In the data rows, the value 128 means zero.
Some points, each followed by its number:
[192 152  53 189  33 152 133 108 112 169 208  91  85   9 183 162 105 139
 110 105 121 172 106 114 103 131  54 191  43  54 114  67 124 175 185 209
  85 159 161  92 153   0 172 104  93 136  89 202] 0
[163 142  86 147  74  89  70 110 159 193 172 117 168 152 137  85 215 190
  27  51  72 103 140 109 145 120 134 130  86  93  96  80 157 114 107 115
 214 209 131 124 189  22 223  82 215  85 144  77] 1
[ 15  76 144 101 126 172 102  91 157 119 173 109 183 169 137  97 130 105
 157 175 163 189  81 169 203 115 192 114  88 156  83 131 114 141 166 111
  70 140 141 106 135 122 111 133  71  77 191  58] 2
[141 144 124 124 129 106 116 105 102 116 131 152 137 176 130 113 153 151
  77 121 116 152  72 138 191  81 202  16 243 196 154 132 124 131  80 108
 202 196 130 172  47 199 124 138 129 145 122 119] 3
[ 85 122  72 223  40 200 167 151  71 162 151 115 170 147 158 169  44  74
 213 194 133 174  93 113 132 113 138 134 180 156 161 157 124 134  97  93
 174 134 115 132 132 117 143 115 138 115 149 116] 4
[166 144  55 189 141 145 124 144 119 135  65 162  73  67 152 108  78 104
 146 144 116  70 201 116  81 169  68 153 128 150 140 216  94 138 197 134
  91  90 145 119 114 255  57 255   0 194  50 228] 5
[146 130  97 152 153 146 134 153 146 107 140 102 194 162 126 100 224 187
  16   7  84  62 185 111 118 142 132 148  98 103 104  87 149  88 100 103
 152 144  91 199  73 168 150 109 177  95 148  83] 6
[ 75 118 159  90 124 124 104 143  83 132 162 110 169 248 105  61 157 139
 118 151 113 142  96 132 140 119 159  89 179 166 144 201 102 175 180 163
  96 141 143 118 175  87 154 123 130 116 128 130] 7
[139 131 107 157 109 114 119 126 118 135 133 112 174 178 128 140 109 128
 127 139 146 139  96 142 144 111 138  96 159 151 131 167 113 148 172 141
 123 135 141 106 138 111 152  99 152 122 150  96] 8
[100 116 156  83 213 121 108 146 107 155 115  95 244  79 138 116 135 129
 146 152 143 140  69 184 212 116 182 107 146  96 122 133 139 107 123  98
  85  63 116 114  66   0 184  72 207  81 163  87] 9
[118 125 164 134 124 157 152 132 150 143 150 110 110  80 149 158  84  84
 170 150 145 101 140 129 101 163  37 251   0  59 112 141 123 129 142 130
  82  82 151  82 185  76 119  91 137 121 143 123] 10
[117 130 127 125 101 122 157  97 220  90 113  53 152 114 101 115 169 147
 100  76 106  67 202 139 104 119 139 104 140 136 115  78 155  89  83  85
 187 177 111 212 165  41 188  36 183  89 182  90] 11
[126 122 198  92 108 158 175 128 139 112 127 117 144 166 123 160  79  83
 196 200 170 161 126 132 101 140  91 155  46  56  84  70 140 136 186 187
  17  71 154  68 170  73 122  79 145 135 140 112] 12
[187 117 131 140 151 127 127 147 126 115 109 157  74  49 106 136 149 140
  90  34 114  92 228 112  54 164 119 154 189 184 149 136 104 122 180 132
 109 102 117 129 101 146  90 142  83 173  80 191] 13
[ 84  98 215  90 131 105 135 109 141 125 144  92 184 170 132 127 136 132
 169 189 158 229  14 176 208  80 204 105 156  94 125  92 157 115  97 103
 213 169 120 111 171  28 216  13 242  94 164 108] 14
[ 81 128 135 143 112 119 125  99 131 156 165 115 141 174 137 122 124 139
 141 156 140 135  38 173 240  86 169  76 157 120 151 195  94 118  62 109
 194 166 126 136 106 191 128 193 159 107 159  94] 15
[ 16 108 186 145 103 112  95 118 142 163 179  83 168 155 109 164  89  98
 200 194 147 156  69 185 160 127 132 166  21  83 130 163  99 126 132 122
 123 133 116 127 145 115  88 125 198  75 185 133] 16
[205 141 112 125 176 110 124 152  99 103  94 148 107 109 123 102 200 149
  54  58  99 124 137 116 113 143 179  73 203 214 119 119 141  88 107  75
 180 153 123 163  98 163 122 120  62 182  77 138] 17
[122 125 118 130 130 109 113 108 136 127 139 113 165 163 100 106 164 165
  96 110 115 135  98 151 193  96 225  75 185 182 159 151 106 148  87 101
 231 201 109 165  62 203 113 174 131 127 111 151] 18
[110 110 159  74 149 156 153 109 149 107 153 125 126 154  73  82 161 123
 126 133 185 196  88 166 211  94 205  59 252 163 138 102 156 108 115  79
 170 155 111 157  82 164  92 134  85 134 158  84] 19
[149 141  79 142 166 102 104 155  99 119  81 178  64 106 143 115 161 168
  94  54  93 135 172  78  36 152  99 129 189 148 142  72 170 124 159 160
  83  86 136 119 131 106 165  68 162 115 115 132] 20
Which three points above are nearest to each new point, looking only along the 2 directions in which the numbered points spread most? Their numbers follow each, nearest first.
[104 131 119 125 137 112 123 135 143 138 144 127 102 106  95 117 137 114
 102 105 135 118 147 148 158 134 113 144 176 165 141 161 130 126 135 103
 172 142 112 162 128 135  93 132  99 124 131 145] 6 11 8
[226 156  71 142 110 131 119 145 144 144 142 100 186 129 114 149 129 123
 105  96 108  88 106  96  85 121 130 134 210 184 138  83 145 148 144 122
 139 112 108 123 144 108 122 124 133 107 135 124] 6 20 11
[155 171  32 232  73 160 157 153 126 124 112 185  57  47 184 206  42  56
 198 153 145  99 181 112 134 119 130 155  92 103 132  95 167 108  83  89
 185 141 120 138 138 110 135  97 149 127 136 126] 20 4 8
[213 117 138  47 171 165 145 140 145 115 119 143 128 116 131  81 169 167
 110 164 141  88 179 113 176 103 137  61 196 117 106 128 143 120 103  78
 174 151 129 113 176  76 191 176  71 161 115   0] 6 11 1
[109 110 166  90 127 141 126 135 152 114 141 109 187 130 166 162  86 112
 192 194 118 128 152  95 107 130  96 198   0  37  82 112 100 138 122 152
  73  70 150  97 196  75 205 147 154 110 129  40] 12 10 16
[ 56 101 161  94 165 110 105 140 131 114 109 146 255 255  82  98 134  98
 189 179 119 102 148 135 143 128 179  97 161 144 100 101 164  68  20  71
 143  97 124 119  99 162 150 101 220  73 158  61] 15 7 9
[202 174  65 211  57 143 157 135  76 167 150 126 152 146 136 138 146 141
 107  90  93 117 128 137 141 116 107 157 123 127 124 140 126 137 136 173
  79  91 145  92 176  58 164 113 138 152 127 150] 20 4 8
[103 130 139 138  99  88 126  83 151 192  86 169  54  86 123  67 145 116
 142 220 190 142 135 133 154 134  64 176 105 108 134 143 147 120  99  73
 202 196 178  21 210   0 189  51 171 128 141 163] 4 16 8
[ 56 112 199  99 183 155 186 154 103  77 123 132 122 170  79 184  43  35
 247 204 186 155 101 166 140 144 128 128 182 163 150 144 128 113 140 131
  58  32 124 114  61 200  30 111 108 141 152 123] 4 8 1
[119 138 182 101 141 133  99 108 143 107 176 105 197 240 119  99 172 204
  36  36  74  88 157 100 117 101 188  92 144 136 134  78 148 143  66 130
 176 165 119 141 107 108 176  43 247  43 210   0] 15 19 7
[136 145  71 152  85 137 129 106 170 116  56 191  90 147 139 107  89  98
 208 183 120 111 225  55  61 147  63 183 125 110 124 180 104 152  96 101
 161 133 138  38  84  71 136 142 126 135 114 145] 20 0 4
[117 130 136 115 152 118 108 109 110 139 122 164  60 128 130 157  36  71
 244 216 163 175  95 127 139 119 130 130 129 135 150 166 103 157 142 144
 111  51 173  51 187  96 115 145  96 134 119 162] 4 12 8
[148 119 107 106 185 104 161 161 120 110  84 157  96  87  99  89 199 183
  52  86 129 104 192 117 103 125 167  51 249 150 130 128 143 104 143 102
 133 123 118 156 128 143 152 144  78 162 110 112] 17 6 20
[204 138 156  80 172  80  95 121 157 112 108 156  85  23 153 164 150 144
 100  98  85  81 150 103  95 149  88 156  84  84  89  91 136 105  84  83
 162 128 121 143 124 153 135 160 133 144 102 149] 20 13 6
[178 168  44 177 117 141 144 135 119 114  96 169  75  61 132 148 145 123
  78  67  90  18 223  86  73 159  66 162  95 146 120 180  87 122 141 138
  88 115 120 153  81 252  54 237  19 200  53 195] 5 13 20
[205 130 128 150 120  99 145 142 126 127 125 158  60  12 182 161  89  87
 139 150 129 104 136 113 115 139  98 159  96  98 103  75 147 100  88  82
 172 145 117 151 114 158 121 113 122 144 136 125] 20 8 6
[161 172  23 255  46 179 181 185   5 191 191 110 183 218 119 127 155 165
  74  50  80  29 253  52 134 111 124 139 102 118 146  85 132 139 100 118
 165 136 142 107 133  81 158  77 184 105 140  94] 20 6 8
[ 99 111 164  76 177 164 153 176  85  97 119 156 141 127 147 154  60  91
 212 251 168 215  28 153 161 119 149  96 164 166 116 153 123 151 140 161
  68  57 109 118 125 128 122 139 144 126 122 141] 4 8 2
[173 176  23 227  94 147 149 162  99 146 100 177  87  41 189 193  81  82
 164 148 135  99 148 102 133 137  98 142  59 110 114  62 164  70  60  89
 201 123 121 159 128 143 139 110 154 133 111 104] 20 8 4
[172 120 119 168 119 151 155 123 170 127 109 127  41  28 126 140  98 101
 175 128 175 142 139 170 132 137 135 114 209 149 157 161 105 146 207 142
  99 116 109 160  41 255   6 226   0 195  82 245] 13 20 5
[134 122 121 136 123 153 129 133 144 127 150 123  58  45 117 144 125 137
 130 105 141 139 129 141 113 133 123 155 106 109 136 137  95 147 187 149
 129 128 108 129 164 102 104 146 107 124 116 156] 20 8 4
[209 192  19 193 105 112 121 113 185  98 130 152  82 107 135 164 149 132
  30  17 124  65 157 130 132 131  77 152 116 132 122  31 173 121 119 154
  89 106 142 125 112 152  76  97 113 127 118 142] 20 13 5
[ 89 123 180 106 163  90  99 128 102 130 110 165  96 108 136 171  38  54
 236 255 172 211  43 140 153 110 143 119 130 145 144 141 116 153 118 130
 114  57 163  82 205  35 153 104 135 135  95 172] 16 4 12
[108 128 111 113 135 102 177 155  40 146  68 170  50  85 139 146  61  69
 211 255 185 139  90 155 149 142  83 136 127 153 132 195  94 150 180 155
  86  90 169 102 115 167  68 173  47 167  99 195] 20 0 4
[ 84  90 217  98 121 132 151 135 154 143 163  72 204 170  87 128 114 112
 165 197 180 121  91 192 196 108 177 134  83 103 106 154  94 141 147 100
 166 162 106 133 132 139  72 170  81 134 147 111] 2 9 7
[198 148 107 118 181  88  87 101 249  58  39 190  33   0 193 161  99 100
 111 109 129 116 120 142 127 134  92 150 103 109 117  93 161  96 111 116
 101  91 147 120 142 142 120 125 103 141 102 150] 20 13 5
[ 74 146  90 217 111  94  98 101 148 129 137 120  95  87 159 153 127 156
  77  77  77  58 151 109 142 119 149 150  69 166 170 213  55 155 148 143
 154 174 109 127 101 186  84 156 145 120 123 197] 20 6 13
[118 123 163 106 141 109 114 113  69 150 155 147  43  84 143 154  49  69
 204 230 171 200   7 155 172 116 150 101 113 157 140 138 102 165 154 169
  98  90 183  63 240  88 132 120  99 141 113 172] 4 16 12
[114 139  93 157 133 111 171 170  49 139  82 145  94  63 143 176  64  62
 206 222 167 141 111 126 113 163  64 184  31 112 112 140  96 115 150 156
  81  57 165 129 152 130 120 175  65 170  69 210] 0 10 12
[117 117 162 115 183 142 174 185  89  83 112 163  69  96 126 191  38  72
 246 181 160 186  84 134 111 152 127 145 141 158 153 160  92 152 173 167
  45   0 127 135 106 174  86 158  75 156 111 159] 20 0 4
[125  95 168  84 184 107 130 137 142 131  95 130 113  93 102  93 176 145
 106 100 157 128 102 156 138 133 174  84 196 168 138 133 133  94 105  79
 163 147 118 129 142 132 133  94 167 107 160  69] 11 19 7
[ 10 102 146 161 175 107 135 152 143 118 107 146  74 162 117  93 177 160
  34  60 120 156  80 122 113 112 178  17 255 202 177 132 180 134 148 151
 151 119 135 135  93 181  97  92 101 120 184  88] 18 3 19
[230 129 102  73 147 179 165 132 158  89 113 130 113  45 152 106 139 137
  95  98 120  94 221  54  71 158  80 177 133  79  87 126 120 125 146 115
  83  89 150  98 197  92 227 178  41 174  99  65] 20 13 5
[ 60 113 152 129 117  64  88 111 115 160 114 124 139 188 100 109 167 149
 132 126 115 184  32 185 176  90 204  27 218 188 158 148 136 129  88 116
 191 192  86 170  53 187  79  97 209  86 166 145] 19 15 18
[217 138  92 145 164 113 111 140  73 117  73 161  81  65 145 114 185 175
  63  48  72 108 189  71  31 177 113 125 148 186 138  79 143 114 126 120
 128 110 127 122 132 103 154  90  99 162  57 168] 13 20 5
[109 123 138  88 112 143 129 133 155 152 159 111 184 189 110 123 118  97
 177 211 152 150 102 127 149 123 120 128  84  48  81 108 153 138 134 123
 124 108 135 127 183  70 166 164 139 113 142  89] 16 2 4
[160 164 206  59 183  76 117  95 200 115  97 148 102 101 129 158 147 144
  82  45 118  98 177 128  81 130 101 169 102  96 126  80 189 152 111 121
 117 144 125 117 103 176  93 153  96 148 124 167] 20 6 13
[144 122 138 126 140 103  87 112 161 117  83 141  98  41 160 149 110 167
  84  82  80 107 150 112  73 137  95 156  87 111 107  88 149 133  75 115
 152 140 131 136 103 167 128 167 109 122 106 145] 20 13 6
[199 125 124  82 174 107 100  96 214  93 112 112 147 136  99  81 187 167
  24  46 143 126 115 170 128 149 106 159 150 127 115  85 147 119 152 157
  31 105 134 110 131 196  90 153 124 127 113 164] 20 6 13
[103  99 196  97 136 129 108  99 131  88 170  99 211 206 137 150 141 138
 170 165 154 205  41 142 175  74 203  65 175 148 139  46 154 104  60 138
 130 143 121 127 106  87 186  54 227  86 162  67] 14 9 2
[120 123 221  16 208  36  33  89 196 100  81 157 159 173 117 107 167 175
  76 111  94 159  48 150 119 133 133  96 131 153 143 148 112 159 168 177
  78  88 154 130 134 131 148 179 115 148  82 161] 11 1 8
[146 131 148 170 107 175 107 104 207 120 193  80 148 133  94  79 201 194
  37  24  97  70 185 126 101 131 124 123 116  91 130  98 147 107 114  72
 198 208  97 122 162  77 154  55 183 104 145  92] 11 1 8
[149 127 200  67 190  98 100  96 186 112 105 141  96  53 132 121 159 158
  64  78 115  82 141 128 107 141  90 159 110 109  93 108 138 117 134 122
 115 127 122 126 107 175 101 153 113 147 126 155] 20 6 13
[138 159 176  51 240  80  93 112 206 102  90 119 135 130  88 121 186 176
  61  42 142 101 133 188 116 176  94 169 103 104 123 116 163 110 162 125
  81  96 136 124 124 187  78 176  97 141 108 161] 20 6 13
[ 95 123 186  81 130 166 135 114 141 115 169  81 205 193 130 137 152 145
  62 118 148 172  45 156 196  76 178 101 127 102  93  78 184 107  93 131
 115 167 110 153 101  98 160  34 220  79 179  72] 9 2 14
[145 163 123 168  96 146 130 108 176 116 213 135  77 102 107 105 198 164
  35  19  66  61 207  99  78 145  77 168 146 113 132 132 145 125 136 116
 158 174  84 156 121 149  98 113 120 153 134 140] 20 13 6
[134 129 164   0 219  72  68 126 143 134 131 124 202 211  99  63 229 180
  53  90  96 117 142 121 123 130 142 109 135 135 109 151 112 144 202 169
  65 104 143 128 159 113 161 125 140 125 111 143] 11 8 1
